(in the rows, 128 means zero)
One turn sends every row of this set to another row. A few are shown first. Where does it send the rows asked after them?
ruti: [103 126 137 131 150 131 133 136 111  94 106 127 148 143  81 135 131  95
 142 130 129 118 117 189 106 146]
mati: [128  95 146 108 138  93 132 113  92 131 117 137 111 168 118 132 110 158
 106 154 128  81 103 142 141 162]
zat: [149 117 133 157 145  94 102 160 116 113 131 106 122 157 159 190 118 149
 146 142 122 127 128 123 116 121]
fam: [132  73 139 158 131  98 136 105 129 157 129 162 173 172 120 121 157 122
 145 144 136 136 100 124 101 142]
Sopok: [112 113 118 121 136 129 162 146  97 135 113 131 120 141 103 117  69 142
 177 134 113 147 162  94 122 130]
sabi: [132  64 137 163 132  93 131 123 130 149 137 175 154 176 115 128 142 133
 156 143 135 138 100 126 114 161]
revot: [127  69 137 167 130  88 127 124 132 146 127 160 163 175 125 137 152 125
 156 145 123 150 104 128 104 155]
bor: [135  92 148 116 139  95 145 105 101 138 118 134 126 176 124 140 111 162
 109 153 133  89  97 132 145 154]
Voz: [111 105 129 131 127 122 165 144 106 142 117 142 123 144 120 123  69 141
 168 138  99 134 165  87 122 137]
muvup: [108  92 103 134 124 172 134 130 112 116 166 126 118 115 150 148  86 153
 142 140 134 139 170 158 134 157]
pemu: [148 101 127  94 122 144 124 128 124 137 145 132 157 117 131 128 121 123
 110  82 161 151 157 129  86 131]
Buk: [128 113  92 119 129 144 135 119  99 147 164 122 124 142 121 100 167 149
 154  97 140 134 142 172 127 129]
lenas: [120 111 130 110 125 122 150 141  99 137 115 128 123 140 111 124  72 137
 174 121 100 152 168  84 113 135]
sinaf: [127  70 134 167 132 100 138 125 127 152 129 169 151 175 118 119 151 126
 152 148 129 145  91 108 108 155]
ruzig: [147 107 141 101 108 121 102  75 114 137 113 147 137 131 130 140 149 132
 165 150 155  99 126 166 126 125]
Lufom: [136 115 133 150 145  84 102 154 110 104 130  99 125 166 145 182 111 137
 155 149 123 136 133 109 116 109]
nofiz: [128 101 147 112 145  92 135 109  89 139 123 135 123 166 125 143 108 165
 114 164 138  85  97 134 140 159]
zin: [101 111 142 133 144 130 124 147 120 100 115 127 146 141  68 117 140  93
 145 128 127 130 119 180  99 158]
vonu: [134 104 135  92 121 133 121 145 126 127 137 134 169 118 125 126 113 115
 108  94 152 154 166 131  88 133]
Mamuk: [151 110 125 157 147  87 104 156 110 108 139 117 131 165 157 193 107 136
 150 138 128 125 142 119 114 127]
vaga: [100  80 102 135 126 179 139 131 114 118 154 132 115 119 142 148  90 151
 139 140 135 142 169 152 137 150]
Kopom: [156 104 139  97 117 145 132 137 130 128 140 143 164 119 138 128 126 122
 114  88 152 157 152 129  91 127]
nadu: [104 127 143 136 142 135 113 131 115 103 108 128 145 135  77 122 132  94
 143 125 132 110 121 184 115 158]
lafef: [137 123 142 127 125 126 145 156 138 158 159 128  95 121 146 167 112 133
 123 147 110 109 132 110 146 168]
todo: [124  76 143 170 137 104 118 125 131 148 131 165 158 178 119 119 146 124
 154 147 116 139  95 116 114 165]
megur: [152 110 144 116 109 133 118  82 107 133 104 139 137 139 119 145 158 125
 171 153 154  99 122 168 133 129]
ris: [152 118 133 156 137  98 109 153 111  96 133 105 131 163 159 192 115 132
 142 137 123 130 133 116 119 120]
Det: [127 114 102 116 130 146 129 116 102 144 169 126 118 139 115  92 154 156
 167 104 145 134 140 173 126 131]
dak: [126 114  94 107 130 136 129 105 106 149 159 120 119 135 122  94 151 153
 170 107 126 135 139 173 129 128]
bopa: [145 120 148 153 145  92 109 146 115  98 131  99 126 168 144 181 120 126
 140 146 116 108 123 118 116 118]
Vif: [144 106 132 129 116 120 140 155 135 162 157 136 104 120 145 155 115 142
 127 158 108 112 131 116 142 191]
fevo: [118 117 120 123 141 133 142 150 103 136 108 122 116 137 106 113  74 155
 177 129 109 144 169  92 113 125]
pilug: [151 100 133  86 120 148 122 133 123 130 140 144 175 119 128 130 119 127
 123  83 139 150 156 132  91 132]
rusa: [144 101 129 101 120 146 131 154 131 129 152 132 159 118 142 133 121 128
 107  97 151 150 171 129  92 119]
vibiz: [115 106 117 115 133 136 149 138  95 140 119 130 125 133 104 128  64 149
 180 135 102 146 155  93 125 129]
num: [102 122 133 131 137 146 138 135 108  97 113 126 144 133  73 119 139 102
 156 126 120 123 132 188  96 138]
pom: [114  80  99 134 129 168 129 133 125 109 164 112 115 120 144 145  95 157
 140 149 132 136 164 162 138 151]
Zuti: [143 112 145 132 124 129 139 152 129 159 163 129  93 124 151 157 109 143
 128 150 108 112 127 104 136 182]
vus: [107 123 136 127 159 129 122 133 119 103 107 123 149 137  74 132 133  94
 137 130 142 112 118 185  93 155]
kinog: [153 111 150 112 108 123 109  78 108 135 115 149 135 136 130 142 156 137
 171 145 149  99 119 172 124 133]

vaga -> Buk
mati -> Vif
Zuti -> muvup
And these:
zin -> revot
ruti -> sinaf
zat -> vibiz
vus -> todo
bopa -> Voz

One turn sends every row of this set to another row. A few are shown first. Where does it send the rows asked after them?
rozal: [155 170 159 127 142  95 105 118 110  97 124 131 152 119 119 139 173 138
 121 143 127 148 128 138]
Sifo: [ 72 178 173 133 128 121  80 101  97 115 110 119  85 161 154  99 210 163
  83 190 149 161 118  97]
zon: [ 49 132 102  98 121 111  84 124 127 128  92  82 120 150 136 111 181 148
 118 201 154 138 137 106]
Kefo: [ 99 142 142 121 117 108 108 147 160 140  73 137 152 134 162  77 215 169
 106 188 131 127 131  75]
Rov: [147 176 163 150 150  91 107 132 110  99 111 129 139 114 119 145 174 122
 123 154 143 139 134 140]
navug: [135 149 164 135 108  74  66 132 140 134 137 109 119 123 111 134 186 107
 121 136 151 159 102 131]
Guka: [141 165 163 152 125  83  92 120 124 119 125 115 144 136 118 139 203 126
 130 129 143 140 114 138]
Voge: [165 148 152 123 154 101 116 124 122 111 117 110 141 104 143 136 149 133
 124 166 150 140 140 129]
Vibu: [166 140 173 104 124 105 103 127 130 120 120 108 119  88 144 125 147 112
 114 168 160 147 116 113]
ladal: [ 66 159 143 101 135 115  68 113  93 118 104  82 115 136 142  82 191 136
 103 202 167 164  99  66]
Nasen: [ 63 153 142 102  95 122 103 160 138 117  53 138 109 121 121 105 187 130
  93 205 144 125 134 106]
Mov: [ 71 163 132  90 105 112 116 142 132 111  44 133 128 128 129 107 195 127
 102 202 133 125 140  94]
Fibu: [ 88 142 135 113 139 101 110 162 155 141  68 151 156 140 148  90 221 158
 101 182 124 137 125  86]
Nir: [ 89 175 142 133 143  78  68 159 135 147  97 157 116 145 143  89 200 166
  87 193 124 178 131  78]
nobi: [ 79 138 157 106  94 124 117 146 143 121  60 153 116 122 128  97 193 141
  84 199 139 117 145 102]
sus: [154 140 166 104  97  96  85 118 145 144 134 103 104 116 133 129 163 122
 112 147 159 157 112 130]
gere: [162 150 159 107 148  98 109 129 116 101 124 129 145  96 129 134 148 128
 117 158 135 152 127 128]
soze: [142 152 157 110 107  80  74 116 132 121 146 113 132 131 115 133 183 119
 118 131 138 164 105 137]
pefoz: [ 83 163 146 143 162  89  69 169 148 135 104 154 120 133 148  81 188 155
  89 208 137 173 132  83]
dusa: [ 55 119 107  95 107  99  86 131 130 123  92  98 111 140 125 108 173 134
 103 211 147 135 152 111]
Pip: [150 141 169  89 101  94  83 122 132 121 138 118 118 110 123 131 162 111
 110 145 148 163 103 131]
Teriz: [ 78 159 150 150 173  92  69 145 139 131 119 149 111 147 144  90 188 164
  81 202 132 176 143  96]
Kuluk: [ 52 155 158 121 139 122  72 128  94 106 101  94 114 134 149  91 205 129
 109 199 169 153  87  77]
zonak: [ 54 122 148 112 131 115  74 122  99 109 110  80 121 139 144  91 211 125
 107 194 163 141  95  86]
bilak: [ 52 139 109  77 136 128  97 123 123 120  84  92 122 145 123 105 175 137
 104 204 164 145 135 109]
fega: [166 138 162  86 117 101 106 117 126 116 130 115 136  99 141 129 149 126
 117 154 142 153 117 121]
Nos: [ 80 174 165 118 139 127  75 123 108 145 113 130  99 160 148  82 205 178
  78 179 159 177 105  88]
fozod: [101 135 154 137 137  94 102 141 153 132  86 145 154 125 161  73 210 161
 100 194 121 135 133  63]
bup: [142 166 165 131 130  85  85 123 117 103 135 126 149 125 108 135 193 121
 121 132 133 154 106 137]
somok: [ 78 187 160 131 136 122  83 110 115 131 109 128  94 167 163  94 200 183
  89 191 155 168 128  97]

Voge -> Vibu
fega -> Pip
And these:
Nos -> Nir
fozod -> nobi
zon -> Kuluk

One turn sends every row of this set to another row. A few are shown first. Where does it send the rows asked after them?
Vube: [100  77 148 110 166 127 162 168 133 120 163 169 127 134]
meva: [ 98  91 136 144 142  86 106 123 123 117 120 122 113 137]
dapo: [101 124 182 152 155  93 131 126 137 127 127 115 110 126]
guza: [106 113 122 149 146 131 116 166 142 107 121  71 142 144]
guge: [ 85 122 139 154 153 130 144 165  86 131 165 160 124 173]
piga: [112 148 126 146 141 122 140 170 139  89 134  76 134 135]
fovi: [129 110 154 127 172 134 129 185 101 122 110 132 128 106]
kamak: [135 154 130 166 143 121 133 148 147  86 163 102 135 163]
duv: [ 69 122 155 139 151  91 109 158 127 109 122 162 120 122]
paput: [129 133 148 143 139 145 174 176 131 133 171 103 156 149]
nekip: [134 108 146 116 172 121 161 157 165 136 154 176 131 131]
kib: [100  91 156 146 142 115 133 173 132 154 133 182 133 134]
Bitu: [138 107 126 131 165 103 145 154 109 140 101 132 118 116]
tona: [138 149 136 137 146 170 116 155 125 103 181 132 146 145]
kozis: [136 147 139 152 136 135 115 128 133  97 153  91 118 142]
mifiz: [117 140  97 134 162 111  79 152 141 119 155 160 137 135]
nena: [123 132 128 170 126 146 116 135 152 100 153 107 115 161]
sof: [125  98 131 130 162 147 163 184 158 115 148  89 142 140]
tesum: [106 142 136 140 146  86 126 116 119 144 132 124 107 119]
zegib: [105 115 119 142 138 107  83 121 133 124 171 157 121 142]
Gokeg: [ 73 118 130 168 161 131 117 186 116 132 178 142 127 171]
Furi: [ 86 117 146 156 145  84 139 124 154 126 127 128 102 151]
zop: [109  73 137 107 170 102 132 161 128 112 113 134 132 114]
neror: [ 88 105 128 126 149 136 119 159 103 127 191 173 132 148]
nen: [149 149 130 152 147 141 133 169 124 113 180 114 164 158]
Ras: [ 96 111 132 113 170 109 128 179  99 134 108 121 147 115]
ruz: [130  92 117 137 185 115 171 180 134 129 139 161 122 149]
tev: [127 135 134 126 143 133 164 178 163 117 145  90 145 119]
moli: [119 106 151 119 169 132 153 165 173 114 145  92 159 131]
Lig: [133 115 127 144 145 139 136 161 140 100 119  76 119 132]
Vorug: [110 124 171 127 160 158 166 163 121 115 175 114 155 150]
Fugi: [112 120 143 131 165 151 156 174 139 121 195 105 157 158]
zal: [ 91 108 151 124 143 108 120 169 138 137 117 170 125 102]
kodan: [ 85 155 111 133 166  94 110 137 133 131 183 147 126 134]
zosi: [ 84 122 107 141 184 113 146 178 118 124 184 160 130 164]
Gopek: [101 142 130 141 169  99  74 149 154 128 169 130 143 128]
nivaz: [133  99 140 147 169 143 150 185 162 125 157 173 113 141]
pipeb: [124 152 142 139 153 146 119 141 127 109 199 109 148 153]
pud: [ 88 117 148 152 164  87  99 153 141 107 146 181 135 147]
lipu: [101 100 143 152 161 106 106 175 119 135 147 186 152 154]

Vube -> zegib
nen -> piga
And these:
ruz -> kodan
tona -> guza
duv -> kib
Furi -> nekip
Gopek -> fovi
Lig -> Fugi

